rotation ticks, each row followed by its count of ticks:
The counts run from 0 to 354.
[ 16   1  -4  23 -12 -10 -32 -25  -9  -8  36 -11  -5  -7 -11   5 -14   8
 -14 -15 -17   9  11   5   3   7 -14  -9  14  10   6   5  -4  20  -3   9
  16   5  -4   7  -4  17  21 -19  16   8  14 -21  -3 -12  21   1  -2   5
  19  12   1  26] | 265
[ 12  -5  16  26  -9  -6  -3  -6  -6 -15  24 -18   1 -20  -7   3  13   2
  12  11 -10   8 -11  11   8   1   8 -11  23  13  -1   7   1  33  -7  11
  12  11 -14   2   2  10  32 -27   4   0  10 -17  -3 -25  21  -6  25  -8
  16  16   2  -1] | 291
[ 25  -4   7  30 -14   0 -12 -11 -18 -15  32 -26   8 -10  -3   9  11  -3
   5   3 -14  -6  14  10  23   4  -5 -20  15   9  -1  -6   2  23   2  -2
   0  13  -5   3  10   9  24 -17  13  10  14 -35  -8 -19  18  -8  10   1
   7   1 -11   2] | 307
[ 14  -4  -7   4 -18   3  -1  -4  14  -4  23 -24  15 -23  22   8  -1   5
   2   4  -3  -7   8  -6  11  -9  -1 -18  23   9 -11  -5   9  34  -4  -4
 -16  24   3  15   4   4  19  -8 -14  15  12 -23  -4 -26  22 -13   8   9
  17  14 -27   4] | 317
[ -8  -4 -19  28 -12 -14 -27 -22  -1 -11  30 -16  18 -16   0  -1  -8  26
  -6  -1 -12  17   5   0  -8   6 -16 -20  18  10  11  13   0  11  -2   9
  23   9  -2  10  -8   9  17 -21  -3  23  12 -12  -5 -12  13 -16   7   8
   5   0 -12  22] | 22
[  6 -11  -2   5   0 -12   3   2  13  -8  18  -2   7 -20  -2 -12 -10  10
   6   4  -8  12  -8   7  14  -5  -4 -23  16   4   0   7   2  34 -22   6
  21   4  -6  12  -5   4  35 -19 -11   7   2 -26  -2 -35  40  -9   6  -7
   6  13 -17   3] | 131
[ -7 -11 -10  15 -14 -15  -7 -13  17  -5  13 -17  16 -29   7  -3  -9  29
  -5  -2   5  15  -3  -8 -12  -2 -11 -11  19  21  10  17   4  23  -9   9
  23   9  -9  11  -6   2  26 -18  -7  24   4  -4  -1 -25  21 -18   8   2
   5   7 -11  15] | 345
[ 20   1 -22  11 -17   0 -20 -15 -15  -6  34 -16  14 -16  11   7  -4  -1
  -1  -5 -13  -3  18  10  19  -3 -18 -23  17  -1  -3   4   1  27  -5  -5
  -9   9   0   8   6   7  14 -14   9  17  19 -28  -4 -17  22  -1  -3   8
   7   1 -26   5] | 324
[ 18 -10  -5  11 -18  -4   6  -4 -20  -6  20 -16  13 -25   4   5  12  -3
  11  -1  -8   8  -4  17   8 -13  -7  -9  17   5   0  12   2  38 -19  -1
   7  10 -14  -3   1   7  27 -24   7   9  19 -19  -2 -27  21   0  12  -7
  15   6 -12  -5] | 89
[  2  -3 -14  33  -9  -9  -7 -11   3 -11  31  -1  12 -10  -4 -12 -13  22
  -1  -3 -19   4   3   5   7   1  -8 -31  10   0  -3   6  -5  26  -7   9
  18  11   1   7  -1   5  33 -24   3   1   3 -34  -5 -10  24 -19  -2   8
  15   5 -11   6] | 349
[ 13  -2   3  32  -9  -1  -9  -9  -3 -22  29 -23  14 -14   2  -5   2   7
   5   9  -7  -5   9   6  23   6  -4 -30  17   7   2   0   0  20   1   4
   8   9  -3  10  10   4  33 -19   5  12   1 -38  -9 -16  22 -21   9   5
  -1  -4 -16  -2] | 218
[ -8  -8  -5  28 -19  -6 -12 -10   2 -15  23 -24  24 -28   9  -4   4  26
   5  11   0   5  -2   2  -3   5  -5 -24  23  13   5  11   4  19  -5   8
  18  12 -10  13   0   1  26 -27  -4  20   6 -13  -5 -10   6 -22  18   5
   5   4 -16   6] | 112
[-13  -9 -13  18   5 -23 -21 -11   2  -4  12   6  10 -11 -10  -6 -13  21
   1   3 -11  17  -1   4  -6   4 -10 -15  17   6   7   7   1  32  -9   0
  35   7  -6   8 -11   8  21 -20  -8  18  20  -7   8 -29  20  -2  14  -1
  18  12  -7  21] | 35
[ 13  -5 -12   3 -10  -7 -11  -7 -12   1  22  -4   3 -24   4   9   0  -1
   9   1 -15  11  -4  11   4  -8  -5   1  15   3  -4  11   4  48 -20   0
   3  11 -10   3 -10  12  16 -22   0  11  36 -10  10 -24  20  15  15  -3
  28  26 -13   7] | 179
[-10  -4 -17  11 -12  -8  -4 -13  15  -7  26 -12  16 -25  10  -3  -9  23
   3   7 -10  17 -10   2  -9  -7  -5 -15  24   6   4  20   8  31 -13  16
  10  11  -5  19 -10   2  22 -23 -15  11   6  -7  -5 -22  21 -14  10  -1
  12  15 -19  14] | 24
[  1 -10 -11  26  -6 -14   0  -7   3  -7  20   6  11 -13  -4 -18  -9  20
   4  -6 -12   6  -4  11   3  -2  -9 -28  10   0   2   6  -2  31 -17   7
  29   5  -7   5  -4   5  40 -25  -2   4   3 -29   5 -21  24 -14   1   1
  12   8  -9   1] | 350
[-10  -8 -18  21 -12 -10 -13 -18   5 -11  23 -15  21 -24   2  -3  -4  26
   1   6  -9  19  -9   5 -11  -2 -10 -18  24   8   8  18   4  19 -10  16
  25   9  -6  13  -9   5  21 -28  -9  21  11  -8  -4 -14  16 -18  12  -1
   4   4 -13  19] | 23
[ 26  -7   5   3 -25  -6  -3  -2   0  -7  12 -24   8 -39  12   3  -7  13
  -8 -11   9  -3   4  -1   6  -6 -14  -9  14  20  10   9  -2  37 -16   4
   1   3 -17   5   7   4  29 -16   7  16   5 -14   1 -26  29  -6   4   9
   9  12 -14  -4] | 102
[ -1  -4  -2   6  -2  -8 -11  -5   7  -1  20 -12   5 -16  -1  16   2  -1
  11  13 -10  11  -2  -1   1  -8   2  -1  27  11  -7   0  11  39  -8  -3
   2  19   1   7  -8  14  10 -12 -18  14  26  -6  -3 -37  22   1  22  -7
  25  25 -12  19] | 66
[ 13 -12 -13   3 -17  -4   8  -3  14   1  13  -9  14 -27  17  -8 -10  15
   0  -8   0   0   3   0   3 -13  -9 -19  13   9  -2   6   5  39 -20   5
   6  12  -5  11  -2   1  33 -15 -10  10   8 -20   1 -30  34 -13  -1   4
  13  16 -22  -2] | 334
[ 19   1  11   6 -17   2 -15  -6  16 -14  22 -30   9 -31   7   5 -12   9
 -10   4  10  -9  11 -10  14   3  -4 -14  22  24   4   0   1  26  -1   5
  -5   9  -5  15   8   5  21  -8  -4  19  -2 -22 -11 -29  31 -16   6  11
   1  11 -20   8] | 216
[ -5  -3  12  24   2 -18 -15  -9  10  -7  15 -15   3 -12  -9   6  -2  17
   5   4  -3  12  -4  -6 -13   3   1   1  25  21   6   3   4  26   2   5
  26  15  -6   4 -10  11  19 -14 -10  18  14  -7  -6 -33  20 -12  26  -5
  20  16   1  23] | 53
[  0  -3 -18  -7 -13 -13 -18   1   4  -2   8  -8  19 -34  17   1 -13  17
  -5   0   3   1   7   0   5  -2 -16 -17  15  10   6   8   2  44 -14  -6
   9   3 -10  10   1   2  15 -11  -5  25  24  -9   8 -27  18   5  10  10
  13  21 -27   6] | 108
[ -1  -1 -13  13 -11  -5 -12 -12  27  -1  28  -4   9 -11  12  -5 -27  20
  -9 -10 -10   1   8  -9   2  -3  -9 -23  12   9  -8  -1   2  33  -6   8
   3  14   7  19  -4   7  24 -10 -13   4   3 -27  -4 -16  28 -16  -4  10
  21  20 -15  16] | 26
[ 15  -7   2  13 -10  -9   6 -10   7 -10  12 -22   9 -23   3  -1  -3  14
  -1  -3   5  10   3   5   0  -5  -9 -11  22  19   8  13   2  18 -12  10
  18  13 -14   8   1   3  35 -17  -5  22  -4 -15  -8 -40  38 -14   5   2
  -6  -3 -12  11] | 232
[  9  -3 -10  -7 -13  -5 -24  -8   1 -13  23 -16   9 -32   5  -1 -16   1
  -8   7  -3  10   0   8  14   4 -13 -16  21   8  17  19   3  32 -14  11
   7  -5 -18  18   2   8  18 -22   6  16   5 -14   2 -23  33  -1   5   6
   1  11 -24   5] | 120
[ 15  -1   5   4  -7  -1  -9 -13  18  -7  30 -19  -7 -14  -6   4 -16  -2
  -6  -4  -8  10  -5  -3   8  -4  -1  -2  25  16   3   7   5  20  -9  21
   0  10  -3  18  -7  11  27 -14  -9   7  -8 -17 -12 -32  42 -10   4  -2
   8  16 -13  21] | 144
[ -1   0 -11  29 -10  -3 -17 -24  11  -6  43 -11   5  -4   4  -1 -11  19
   0  -7 -21   9   1  -2  -2  -4  -5 -17  15   6  -7   4   1  22   1  14
   4  14   9  10  -8  13  24 -20  -7   3   3 -26 -10  -9  18 -18   0   8
  25  15  -4  21] | 259
[  5   4 -18  -4  -8  -2 -33  -9   0 -12  30 -14   7 -23   7  -2 -18   2
 -10   9 -13   3   6   6  21   8 -13 -26  18   1   9  10   5  32  -9   5
   2  -7  -6  19   2  10  13 -14   5  11  10 -24   1 -15  27  -3   2   9
   4  14 -30  11] | 121
[  0  -5 -17   3  -5 -16 -16 -11   0  -1  22   2   4 -19  -2   7  -9   5
   7   3 -19  23  -6   9  -4  -3  -5  -3  18   3   0  14   5  42 -14   8
  17   5  -8  12 -15  14  12 -23  -5   7  27  -4   5 -25  18   9  13  -4
  27  26 -13  17] | 268
[  9   2  -9  14  -9  -7 -29 -10  -4   4  25  -7   7 -10   7  13 -12   9
  -5 -11 -11  -1  14  -7   3   0 -11  -8  13  14  -3  -5  -2  40   0  -8
   0  14   4   1  -2  14   8 -10   2  19  34 -14   3 -18   8   7  12  10
  36  26  -7  16] | 181
